The rows of Y fall into 3 groups, which share some directions, and each row is roughly a mix of its group's hidden directions, except one row that fits no group.
Y (103 x 10):
[[ 10  21  25  16   5  -6   3 -27  16   2]
 [ 18  18  21 -16  13  11 -26 -11   1   6]
 [-15 -15 -11 -24 -20  10 -15 -19   6 -15]
 [ -6 -19  -9  10 -29  -6   0 -17   7 -27]
 [ 12 -30  -4 -22  -4 -20   8   6   2  20]
 [  4 -23 -13   8  28 -20  -5  -1  19 -12]
 [ 13   0   8  -9  13  15 -24 -19  -7  29]
 [ 15 -14   4 -29  -5  -6  -2  34  -2  -4]
 [ 20  16  24   9  14   6  -5  27  -2 -15]
 [  4  24   9 -14 -32   9   9 -17  -2  12]
 [-27  20 -25   5 -14   6  -1   5  17  13]
 [-22  -6 -21  -1  12 -21  -7  10 -29   4]
 [  9 -31 -22  -8 -20   2 -11  15   8 -10]
 [  3   4  -4  26   7 -19  -2 -12 -10  33]
 [  2  -8  -3 -20  13   1  28 -16  20  20]
 [  1  11  21 -10   3 -16   6  16  -3  35]
 [-24 -22   4  -6 -22 -23   9  -9  -9 -11]
 [ -4  -2 -21  18 -15   9   7 -15  22 -25]
 [  0  -4  27  17  14 -20   7 -28  -4   0]
 [  8  16  17  -6   4  27  23  21   5  12]
 [ 18 -20  24  24  -3 -11  -6  -9 -19  -5]
 [ 18 -21   3  21   4  -2  20  13  -6 -25]
 [  6   8  10  -8  15  10 -27 -15   7  30]
 [-15  12  -7  -6 -13   6 -22  22  29 -10]
 [  7   2  16   4  13  -4   3 -40 -20   2]
 [-18 -18 -32  -6 -16   8   5 -21  -5   3]
 [ 13  -6  16   0  -6   4 -39  -7  -1  20]
 [ -3 -23  -5  -5  35  12 -19  11  -5  -7]
 [  1   9  22   1  -7  -6  34  -8  19  16]
 [-21  17   3   3   7  13 -16  -7  33  11]
 [ 22 -11  15 -29  -4  -6  -4   5  25 -11]
 [ 12   4 -14  19   8 -12 -12  32 -19  -5]
 [ -2  -3 -26  14 -11  -5  11  15  30  15]
 [  4 -35 -16  -6  19 -13   3  -1  20  -4]
 [ -4  -8   4   1  -2   5  40 -27   3  -5]
 [ 13  11  -8  27   8 -11  30  10  -5  15]
 [  2 -24  19   1 -19 -10  21 -23  -6 -12]
 [-12  16   2  -9  18 -13   0  18 -26 -23]
 [ -8 -15  27   8  16   1 -20  28  -1  -2]
 [ 18  13  -3 -12 -15 -11 -14 -17  28  16]
 [-11  21 -13  22  20   5   9  16  17 -14]
 [  3 -18 -10 -24  -3  21 -30  -5   8   9]
 [  7   9  -8 -18 -36  -1  14 -21   4  -4]
 [  6  24   4   6  16  21 -16  13  25   8]
 [  9  28 -24 -15 -10  14  10  16 -13   4]
 [-25  -1   6   5   2 -13   4 -36 -14  12]
 [  3 -13  22  13 -17   6 -30 -14  16  -7]
 [ 16   3   4 -23 -10  -3  20  10  14 -30]
 [ 18  -1   6   8  -4 -23  26  21 -20   4]
 [ 12 -11  -3  -4  -4   9  15  17 -24 -32]
 [  1  25 -16  -6  -2  10 -16  25  23   9]
 [-22 -16 -26 -13  13 -10  15  -5 -19   4]
 [ 13 -16  -6 -19 -31   6  11 -15  18   5]
 [-15  -9  -5  28  -3  13  -9   7  25 -22]
 [ 26   9 -10   4 -10  -5 -12  -4  -4  37]
 [ -4   0  15 -13 -24  -8  -2  32  15 -13]
 [ -7   8  12  42  18   3   6  -2  -6  -6]
 [-13 -11 -17 -18  29 -22  10   2  -9 -11]
 [-21 -34  -6  19   3   1 -10 -13  13   7]
 [ -8  11  -9  11   8  24 -25 -18  13  18]
 [  0 -17 -19 -18 -37   9  -2   0  -8   2]
 [-20 -13 -15 -14  15   3  -4  19 -28  11]
 [-16   4  -7  24  12 -18  33   3  -2  -8]
 [ -8  -4 -10 -22 -23  16  -2  -7  22 -22]
 [ 21  -1  14  -9  25  11  18  -8 -24  10]
 [  0 -11  -2 -21  -2  -9  -5 -17 -26  29]
 [-19  -5  22   0 -10   2 -26  10  21 -18]
 [-25 -20  19  10  14  -9 -16  16  -2  16]
 [ 11 -28   0  18 -26  10 -18   0  12  -6]
 [ 10 -20 -16 -18 -10  17  -1 -23 -13 -18]
 [  6  19  21  13   8  -9  -1  32  11  15]
 [ -7 -29 -34  -3   8  -3  -2  19  -2  -5]
 [-14  14 -26   9  -3   0   7   1   5  35]
 [-15 -24  10 -18 -23  -1  -2 -17   0 -20]
 [ -9 -22  24  -6   1 -28  11  10 -14 -11]
 [ 24 -18   1  27 -16  -7 -18 -13  -9  -3]
 [-30 -24   1  29   5  -6   1  11  -1   2]
 [ 18 -15  -8 -14   3 -11  17  -4  31 -18]
 [ 12  -2  27 -14 -21  11  22 -16   9  -6]
 [ -8 -25 -10 -15  -8  -8   3 -27 -26  -3]
 [-17  -1 -24 -11  -4  18 -21 -23  15  -5]
 [-13  10 -39  -2 -16   1  -3   6 -15  13]
 [  3 -15  18  18  19   0 -12 -32  -1   8]
 [  3  26  35  10  -5   7   9 -18  -2   1]
 [  2 -13  19  28  24  -5 -22   4   5  -7]
 [-14 -24 -29  -2   1   4  -9  22 -16   5]
 [ 11 -28   6 -29   3  -2  18   3  16 -14]
 [-17   0 -19 -15 -10  11 -19 -24  13  17]
 [  0 -16 -14   8 -33 -23  11 -17  -5   1]
 [ 18 -14 -11 -10  -3 -12   9 -16  35  -4]
 [  2  -5  -4  -7  -8  -8  27   1 -32 -22]
 [ 11  -1  -4   6  19 -16   0  10 -36  17]
 [ 29 -21 -18  -6  -7  -2   7  -3  25  10]
 [-14  -2  26  22  -8   7 -10 -16 -25   1]
 [  6  20   3   8   1  13  -2  38   8 -18]
 [  4  23 -17 -24 -18  -6   8 -21  10   9]
 [-14  17  -2 -30  15  -6  20  -3 -17  11]
 [-35  -1  -7 -23  -5   2 -20 -11  11   7]
 [-17   5  14  -7 -12  20   2   6 -35  13]
 [ -9 -15 -40  -1   6   2  -4  18  -4  14]
 [ 33   3  -3 -26  -4   3  -4  22  14   3]
 [ 11   7   9   0  34 -22  -8  -3  24  -3]
 [ -5   2 -13 -19 -39   4   1 -12 -14   7]]

One row of each group comes first, with its name. Which group is each row after those in?
[ 12  14  19  21  17 -19  15 -16  -7  14]
W
[ 14 -21  -6  19 -25   3 -14   0  17 -19]
C
[ 17   5  15 -30  12  19  17  14  -6  -7]
T

[-11  36 -11 -13  -7  -5   5   5  -4  26]
W
[ 22  -3 -21 -11   4  12  -6 -10   5  34]
W
[  2   0  17  11  12 -21  27  -3 -17  22]
T
[  0 -33 -11  -4  -1  10   0 -29 -17  -5]
W
[-13   0   2  -4 -12  26  19  18 -29  -2]
C
[-21   4 -24  21  -8   1  19  24   0   1]
W
[  1  26  26  14 -18  16 -12   3 -15   4]
C
[  1  -3  15  15   1  22  15 -16  13  30]
C
[ -9 -19  13  -2   5   2   2 -41  -9   4]
T
[  1 -10  -3 -19 -10  17 -24 -24  16 -14]
W
[ 22  -6   3 -20 -15   8 -21 -16  -5  24]
T
